One turn moves each row of this set onto another row. After a few examples, where does it send each row asked below?
Keguv: [  5   9  28 -17  23  15  33  -9   7   5   8   2]
Gema: [ -4   5   8 -23  19  24  32   0  10   4   6 -26]
fupam: [ 31   8  -7 -25   6   6   5 -35  -3  10  -8  14]
povu: [ 17  -5 -22 -26  10  13   1 -50  18  18   2  -6]
roz: [ 19  -1 -12 -18  14   1  22 -50   8  18   3  13]
sukog: [ 11  -8   3 -18  20   5  39 -16   7  -1  22  19]
vapum: [ 15 -16   4 -21  30  22   3 -29  24   0  30  -7]
Kasag: [ 10  11  25 -25  21  25  14   0   6  -1   1 -15]
dinet: [  4  -1 -31 -24   2  16   7 -27  12  24 -10  -5]
fisa: [ 21   9  27 -20  12  15   0  -5   2  18  -9   1]
let: [ 22  -1  10 -27  13  21  -5   2   7  -1   6  14]
pizel: [ 16   0  -1 -20  15  14  25 -10  -3   4   4 -40]
Gopub: [ 39  10  15 -23  14  11   9  -1   1   2  14  -4]
Sabin: [ 28   5 -10 -27   5   7   3 -38   4  13  -8  15]
fip: [ 15  -7  19 -16  32  17   3 -35  19  19  14 -25]
Vizo: [-11   2  20 -19  24  26  16  -8  27  17   8 -14]
gol: [ 14   6 -10 -17   3  14  27  13   4   9  11 -19]
redev: [ 14  -9   3 -10  25  10  20 -29  29  18  36 -16]
bebe: [ 19  -1 -18 -22   8   0  23 -49   9  16   2  11]
fab: [ 23   4  19 -10  19   1  26 -14  15  20  24  17]
tiri: [-11 -12  -9 -18  13  24  13  -2  26  19  11   9]
novag: [-12  -1   1 -12  11  19  21  -6  19  35  -4  -9]
Pofi: [  3  -2  -5 -15  12  23   3  -1  32  29  16 -17]
Mese: [ 13  -8 -18 -26  15  20  23  -3   2 -10  18 -20]
Bega: [ 12   1  17  -8  20   0  45 -25   1  17  10  -3]
Gikev: [ 24   6 -27 -27   1   9  13 -27  -7   6 -11  -8]
pako: [  7   1 -28 -25  -2  13  10 -29  12  23  -9   4]
poko: [ 13  -7 -22 -21  16  11   3 -50  19  21   5  -8]
fimo: [ 26   4 -27 -30   2   8  13 -32  -2   5  -6  -7]
detu: [  4   1  27 -20  33  18  24 -24  18   4  20 -16]

let goes to sukog
dinet goes to Gikev
Now find these:
Gema goes to Kasag
Gopub goes to fab
bebe goes to povu
novag goes to pizel

One turn moves each row of this set onto another row. After a few examples, where does it send each row asked below?
ves: [  1  14  -7  -7   2  19  -1 -18 -10   1  39   2   2]
Lomig: [ -3   7  22 -16  -3   6  -3   9   2   5  19   6   2]
lasa: [ 10  -3  -6  21   5  -1 -20  -8 -13  -1   4  14  -8]
Bisi: [ -4   7   9 -16 -19   8 -17  -1   5 -10  10  -9   5]
Rafaz: [-14  -3   3 -16 -12  10 -25   7   1  -6   7  -6   5]
Bafam: [ -2  19 -15  18  21 -14   7  11   0 -10  -1 -11  18]
ket: [-11  19 -24  11  -8  -7   8   7  16   2  12 -14 -16]
Vopud: [-21  13 -32  12   2  -3  -1  21   2   6  14  -8  -5]
Reked: [  3  12 -16  -2  -2  26  20  -6  19   6 -10   7   8]
zovu: [-15 -18  -6  16  12  -9   3   8 -21   4  12   7   9]
lemum: [-12   1 -23   1   4  28  11   2   4   7 -14  17  10]
saneb: [ 14  -9  -7  14  -2  25   3  12  -8  11  -8 -22  -2]
ruti: [ 12 -14   3   4  14  -1  11  10  14   3   8 -14 -14]
zos: [ -1   7 -25 -13  12  14  -4 -24   0  22  -1  -5  24]
rozip: [  4   4 -15   9  11 -10 -25 -20   2  19  12  -2  21]
mub: [ -9   7   5 -15 -14   9 -21   6  -5  -8  16  -6  20]
Pagek: [  1   4   0   4   5 -17  15 -14   5  10  24 -14  26]
Kiko: [-17  -1  19 -13  -6   1  -8   0  -2   8  14  10  -1]
giku: [ -7  16 -21   0  -1  22  18  -7   5   8  -3  14  29]
Nes: [ 27  13 -13  -8  14  29   6   0  -5   3   0  -2   5]
vok: [-11  27 -26  14  -7  -8   9  11   1   0  23  -8   5]
Fotu: [-10   0 -16 -11  15  23 -13  -5 -11   9  32   3  -1]
Libuf: [ 32  10  -4   8  17   5 -16   4   9   5  14  -7   4]
lupi: [ -7   3 -21  27   2  20  -9 -12   4  21  22 -14  20]
fizek: [ -8  -7 -12  22 -12  12   1  -8 -27  13  -4 -10  18]
zipob: [ -4   1  -9 -12   5  19  -7 -21   4   6  26  -3 -18]
musum: [ -2  -2 -12   6   4  -8  22   9 -12 -17  -5   8  13]
gofu: [ -6  -7 -16  36  -4  24  -6  -9  -3   8  12  -3  -5]
rizad: [-10  -3 -16  -3   2 -19  18 -14  10  -3  -8  -5  18]
Gev: [  8   3 -10   8  -7  10   5 -12   4  23   1 -32  22]
zezu: [  3  -6 -17  -9  19  -4  16  17  13  -4  -6 -11  14]
Zuti: [-14   4  16 -19   1   2  -9   5   3  14  20   3  13]
zuzu: [ 14   7 -12  29   2  28   1  -1  10   9  21 -17   3]
Bapaz: [  1   0 -16   3   0  18   1 -22 -20   2 -10  14  -3]
bani: [-13   6 -20  16  23 -16   0   6   7  -3 -11 -12   6]
giz: [ -2  16 -11  20  12 -17  10  -3   8 -13 -10 -11   1]

Kiko goes to Lomig
Pagek goes to zovu
Now find these:
mub goes to Rafaz
vok goes to Vopud
giku goes to lemum
fizek goes to saneb
gofu goes to zuzu
bani goes to giz
Nes goes to zos
rizad goes to musum
rozip goes to lasa
Fotu goes to zipob

